One vector is turned by the same rotation once a tick. Each row is the vector after some number of ticks, and that number follows the row.
The counts run from 0 to 619.
[103 146 129 127  94  77 141 117 155  75  78  74 177 118  83 173 136 147
 132 174  67 146 127 126 171 134 142 178 141 135 120 154 141 133 141 146
 124 171 126 115 119 113 149 159 143 135 120 108  93 147 149 150  92 133
 108 161  94 139 112 126 160  91 135 179 133 144 137 114  96 173 143  79
 170 121 155 159 116 117 140]
81
[ 90 143 126  76 124  95 107 102 128 106 165  99 130 131 109 155 131 138
 150 114  95 185 125 139 142 162  99  83 111 109 113 140 157 159 132 145
 139 149 128 104 118 130 113 149 160 113 102 128 161 156 145 130 107 118
 153 154 148  85 140  92 133  91  86 161 179 105 124 116 128 182 165 130
 182  92 131 157 160 113 167]
111
[122 165 108 104 116 100  90 121 190 116 142 103 149 122  65 116 137 181
 105 146 118 181 117 158 137 122 126 107 170 110 100 162 196 177 146 134
 125  75 141 117 125 147 151 109 164 121 146 173 172 133 157 125 114 108
 118 149 133 139  93  86 140 115 115  97 161 109 139 146 133 150 167 118
 167  82 148 131 125 145 147]
383
[147 140 144  95 136 108 119 109 132  95 114  82 165 130  89 180 181 137
 200 214 131 147 114  78 106 116 136 142 144 122 117 148 137 155 113  86
 113 172 161 108 109 137 158 152 160 132 163 131  95 100 150 110 140 153
  93 146 119 150 124 125 163 100 109 132 162 105 130 154 145 131 169  95
 147  87 164 122 133 136 133]
311
[ 98 148 115 123 125  99 132 123 127  94 136 134 114 141  90 166 165 174
 101 119 105 161 153 134 143 134 137 161 191 128 139 147 131 158 110 130
 168 124 116 152  73 158 131 150 133 139 103 158 196 175 152 160 125 155
 124 151 167 102 136  73  89  97 117 164 150 146 103 133 103 172 127 162
 161 118 148 161 137 165 108]
508
[168  99 127 126 170 128 119  95  93 101 115 165 125 108 118 162 179 117
 112 192 132 117 149 105 131 111 158 175 199 172 104 124 136 114 133 155
 119 113 124 129 100 145 106 131 132 112 124 181 173  88 148 126 157 143
 118 110 114 116 169 103 109 116 104 126 162 107 111 185 127 155 121 131
 147 122 168 130 102 110 159]
241
[156 108 143 145 162 120 157 104 107 110 120 124 121 107 131 168 168  88
 143 175 115 131 108  78 131 127 163 197 154 122  90 141 145  96 117 120
 112 185 127 145 121 109 109 176 117 111 130 127 140 125 117 188 170 140
  98 111 130 115 122 143 127 181  97 132 141 120 114 163 123 175 138 117
 143  79 151 132  92  97 153]
475
[121 185 206 128 124  99 142 132 126 102 144 149  84 132 143  76  94 178
 127 111 161 162  92 137 143 126 114 103 138 162 156 149 122 138 108 102
 136 167 143 150 104 159 108  95 140  88 129 148 168 144 141 189 171 152
 121 120 100 117 117  89 173 121 132 129 159 146 107 149  86 130 143 162
 118  70 160 109 129 124 166]
401
[105 159 137 137  65  92 109  51 110  90 124 123 113 102 109 144 131  95
 141 132 108 153 140 120 183 107 143  85 141 146  96 119 109 145 172 121
 120 134 128 108 135 155 142 125 157  96 128 114 131 144 128 124  86 143
 108 153 121 106 148 104 185  83 136 183 166 110 120 148 102 154 126 123
 154  80 182 140 123 124 103]
536
[124 142 139 106 145  94 133 133 157  81  97  78 152 131  83 186 126 172
 141 179  89 130 120  83 159 132 128 155 184 103 119 169 153 160 137 134
 110 126 142 133  88 123 156 146 135 138 167 154 102 140 186 125 109 150
 100 156  80 155 115  91 157  85 138 147 147 133 144 113 111 156 165  84
 173 134 160 152 139 108 141]
82
[134 170 188 138 126 138 141 134 112 119 125 145 156 142 109  82 139 151
 115 149 150 108 106 134 119 149  89 144 188 178 138 119 161 125 100 126
 112 175  85 145 107 173 109  78 139 102 126 133 163 117 143 169 161 147
 143 102 109 118 179 141 146 105 122  88 150 124 113 163  71 117 154 143
 113 111 149 142 109 134 199]
172
[146 148 145 122 142 129 122 118 169 165 137 139 160 168  75 177 141 174
  86 134 126 164 103 125 135 130 121 161 121 126 147 148 174 104  88 121
 144 120 150 163 154 152 139 121 135 161 109 132 165 119  78 167 163 112
 113 106 150 151  90  78 109 111  78 108 166 136 130 121  88 163 144 166
 168 129  78 146 105  92 143]
256
[124 158 149 184  86  83 117 104 117 112 166  95  85 145  84 169 112 105
 141  99 135 111  99 110 151 109 144  96 127 105 140 144 151 144 137  95
  99 132 125 147 122 172 120 120 122 115 131 117 119 158 134 176 158 129
  55 116 149 143 145 130 157 113 161 153 176 110 135 134  94 123 187 132
 144  98 169 163 103 107 123]
330
[122 173 127 104 119  95 106 143 152  66 108  97 164 123  96 176 143 201
 171 163 110 160 131  97 131 119 135 149 174 121 157 154 114 179 110 145
 151 151 165 135 106 144 142  89  76 116 150 128 166 136 179 131 122 163
 125 146 154 158 116  79 153  78 132 137 153  97 136 120 122 126 162 117
 153 130 145 147 170 137 148]
315
[149 125 111 137 125  68 124 126 122  92 158 114 119 131  96 200  95 116
 149 148  92 130 144  97 122  88 134 100 114 107 123 138 137 171 116 143
  80 177 156 118 124 142 101 106  74  88 151 103 123 145 170 139 171 111
  80 142 152 149 150 134 187 135 133 147 145  81 144 101 141 148 173 145
 151 121 151 160 136  90 141]
288
[131 127  95 172  74  85 125  69  87 110 165 122 126 133 109 148 113  67
 127 109 132 147 148 123 155  83 146  95 136 104 101 126 127 139 169 152
 136 110 133 136 149 147 119 147 127 102 103  88 162 137  84 125 117 134
 143 108 143 107 145 107 151  93 148 178 140  78 127 136 132 156 177 117
 148  88 146 157 100 116 137]
494
[110 170 189 138 128 150 118 114 126 122 138 123  89 160 112 119 135 193
 128 103 167 150 101 111 134 141 135 124 150 141 155 139 132 136  90  89
 146 149 130 189 116 159 124 107 143 108 118 153 174 133 110 204 174 158
  98 115 127 117 133  87 117 119  97 119 158 135  77 160  74 124 157 171
 124 101 142 142 130 116 148]
402
[166 136 114 140 131  83 100  91  66 126 144 161 153 128  91 138 143  82
  94 138 108 133 111 123 128 138 118 142 112 140 107  92 131 121 152 146
 131 160 132 132 153 150 122 121 123  88 120 116 182  92  81 169 151 106
 113 104 168  91 143 142 116 163  82 100 130 108 129 148  90 164 147 167
 106  84 136 144  99 124 159]
366
[110 166 129 143 120 136 121  86 137 127 135 120 204 135 100 122 146 143
 124 155 137 141 112 166 144 166 112 131 191 110 129 123 175 116 144 141
 144 139  98 139 147 138 142 105 178 119 103 135 175 109  87 127 117 148
 154 109 130 117 142 110  99  77  78  94 149  97 106 174 102 131 196 109
 131  97 146 159 135 108 189]
571
[130 119 189 101 127  98 159 117 110 111 144 160 117 113 128 135 159 133
 104 138 126 151 111 136 131 149 101 134 114 192 163 135 153  82  99 102
 129 183 126 135  82 147  83 143 165 131  88 133 165 114 100 196 163 111
 121 124 114 116 150 130 140 117 114 152 156 136  95 158  86 158 122 177
 162  92 130 133 104 121 174]
404
[123 178 184 141 123 126 144  83 180 102  98 129 172 118 111 152 102 159
 123 144 120 195  98 148 167 155  82 145 106 164 115 162 179  95 116 140
 135 172 143 134 158 138 143 132 171  96 135 119 108 104 110 149 123 141
 142 138  91 133 115 113 177  83  85 131 179 146 115 128 100 148 142  81
 162 116 137 143 106 108 190]
378
[128 138 108 111 123  90 103  92 127  75 123 127 112  97 105 162 154 129
 163 165 123 110 136  96 131  80 139 156 172 118  85 134 123 171 133 123
 110 135 155 111 103 122 127  67 103 100 151 159 134 124 199 139 132 141
  77 148 131 131 163 109 169 140 135 123 170 102 137 148 119 139 147 122
 127  89 191 137 111 141  92]
14
[118 159 104 112 125 125  94  90 156 108 139 135 134 142 114 136 126 140
 135 128 143 159 111 135 172 140 117 136 217  90  85 154 163 166 125 158
 137  89 135 134 144 156 146  79 140  92 110 172 208 114 119 100 118 136
 135 133 138 118 123  83 110  76  89  82 177  84 120 155 125 155 147 107
 166  79 142 111 123 124 118]
342
[111 132 137 114 131 142 160  77 119 123 119 127  70 124 107 192 131 102
 111 100 105 142 127 114 188 105 138 115 153 117 118 142 160 104 105 133
 149  96 117 138 131 127 104 164 126 118 100 108 129 142 133 186 118 126
  87 130 114 142 176  85 151 128 123 178 158 125 122 124  94 178  80 130
 169 137 141 146  97  98 103]
181
[120 163 132 167 105  99 158 149 156  95 148 114  96 166  75 186 102 127
 121 114 110 129 126 103 154 142 110 135 163  88 155 183 194 144  69 109
 115 135 117 134  83 160  88 129  92 125 116 124 122 159 182 164 156 138
  87 156 126 155 182 109 143 102 136 143 161 126 124 117 102 129 148 121
 155 145 132 153 122 133 134]
481
[134 133 128 192 124 148 139 107 122 126 158 134 101 147  75 146 151 150
  83 119 153 149 165 117 112  76 136 128 152 155 126 146 139 120 104  81
 140  98 111 197 133 159 124 143 117 122 116 121 176 123 148 187 182 137
  83 100 135 114 157  80 117 169 122 154 140 129 102 156  98 152 127 181
 124 125 133 156 100 134 162]
553
[106 136 143  99 100  63 123 135  93  97 164 111 130 137 111 107 137 113
 132 140 118 168 123 143 125 132 111  84 155 141 123 118 127 170 153 123
 138 150 125 104  39 155 108 171 167 121  97 135 165 153 148 121 127 120
 166 158 122  75 119 120 167  88 152 173 128 143 116 156 144 176 176 126
 158  81 170 133 125 181 151]
235
[132 171 163 168 136 147 116 103 137 105  81 122 150 134 113 168 132 123
 141 178 146 112 157  88 143 130 119 157 192 159  95 157 132 123 136 120
 129 137 117 139 124 157 147 125 124  92 144 131 107  85 174 103 130 175
 129 119 112 138 154  96 169  79 132 129 168 126 121 173 102  97 159  85
 117 146 185 161  95 144 163]
541
[104 145 128  69 106  95 121 103 137  92 147 129 165 100 116 107 126 139
 130 163 130 149  86 151 150 141 102 117 189 109 104 128 171 153 141 151
 112 123 136  85 107 152 122  87 149 108 115 139 182 112 129  87 112 101
 136 133 110 132 137 128 138  61 103  92 180  64 109 161 140 141 165 127
 164  73 169 121 127 121 132]
341
[129 122 154 173 142 118 112 133 139 109 186 104 107 134 108 112 150 196
 115 111 142 158 153 146 115  71 125 106 163 155 123 164 153 143 109  91
 109 132 140 170 121 131 110 114 117 121 115 138 163 149 178 185 175 127
 107 121 141 142 145  97 144 159 133 138 156 113  96 175  98 125 174 166
 148 100 141 138 117 101 177]
552
[121 135 170 150  88 107 112  75  86  90 110  92 126 130 105 102 194 136
 119 150 118 147 143 147 127  92 164 128 114 184 126 120  75 133 146 103
 125 144 143 120  99 153 136 149 181 125 130 134 115 110 136 177 134 128
 110 108 146 112 127 131 167 125 156 159 127 142 103 163  90 149 149 148
 114  93 185 134  94 129 143]
431
[140 176 144 127 113 112  75 104 121 143  95  82 132 165  66 184 128 109
 116 132  96 101  74  87 175 111 135 123 138  77 148 108 150 160 129 132
 135 108 148 135 139 174 137  93 112 114 152 133 124 103 141 152 131 108
  62 118 131 159 115 111 151 140 134 103 166 119 163  89  64 148 135 147
 148 118 152 139  97 114 106]
560
[ 82 133  98 103  85  98 113  94 125  92 144  98 146 124  82 145 161 139
 101 116 107 214 161 165 150  86 138 109 140 131 106 123 125 149 143 148
 185 114 150 115 115 116 128 164 146 141  90 105 185 130 129 141 101 108
 148 149 138 111 134  81 152 129 125 168 128 133 104 125 164 198 127 140
 177  93 148 142 112 157 119]
385
[128 147 160 199 103 174 128  66 158 138 134  77 133 156  94 149 122 124
 148 122 161 127 139 105 153  94 148  74 145  99  97 160 142 111 140  61
 124 116 139 177 157 154 140 138 146 117 128  74 125 124 114 152 142 169
  94  84 113 154 159 103 168 109 146 163 146 114 110 154 121  89 172 114
 143 122 159 147  94  80 169]
225
[145 117 123 105 134  69 122  90  95 112 151 150  86 103 111 161 149  83
 104 120 114 103 123 106 152 124 137 146 177 110 137 113 159 144 127 146
  98 121 117 128 113 155  92 128 135 126  95 168 186 123 125 135 154 103
  63 112 137 120 136 113 118 127 123 130 161 114 120 146  92 204 111 165
 165  98 137 114  73 136 107]
136
[124 164 125 131  89  74 105  71 108 103  72  97 185 152  89 188 123  68
 149 179 105 147 113  98 160 142 120 150 125 111 111 101 128 124 159 167
 151 172 147  99 126 148 137 165 155 111 134  97 124 117 100 114 104 144
 135 151 135 102 115 130 148  88 104 139 134 131 138 115 124 164 157  99
 125 109 159 152 106 157 142]
39
[111 150 135 157  98  96 141  80 136 127 146 142 170 101 103 154 144 124
  86 104  99 167 134 153 156 113 124 164 142 134 123 122 176 105 126 171
 143 141 121 136 167 107 109 118 149 107  88  74 168 120  83 182 119 106
 102 115 134 141 151 143 138 151 106 126 145  91 108 133  99 181 115 146
 170 103 105 154  77  77 141]
449
[134 136 159 108 106  77 115 134 139 116 152 112 130 116 116 106 100 157
 112  83 111 179  81 158 157 114 116  91 111  95 145 133 142 145 140 159
 150 135 158 148 139 153 107 134 137 107 108 121 177 165 102 200 109  73
 122 126 107 142  80 110 147 146 106 121 142 114 120 107 112 169 150 159
 193  71 128 127 125  83 143]
28
[134 160 183 110 140 180 131 125 119 138 106 132 143 159 127 158 131 126
 132 148 161 130 110  92 157 169 101 112 196 143 133 130 140 109 104 123
 153 130 117 134 104 171 115 152 157  93  88 116 193 112  98 115 147 124
 154  95  97 127 149  90 114  37 106 138 153 114 118 168  98 133 108 123
 156 147 112 152 126 116 179]
568
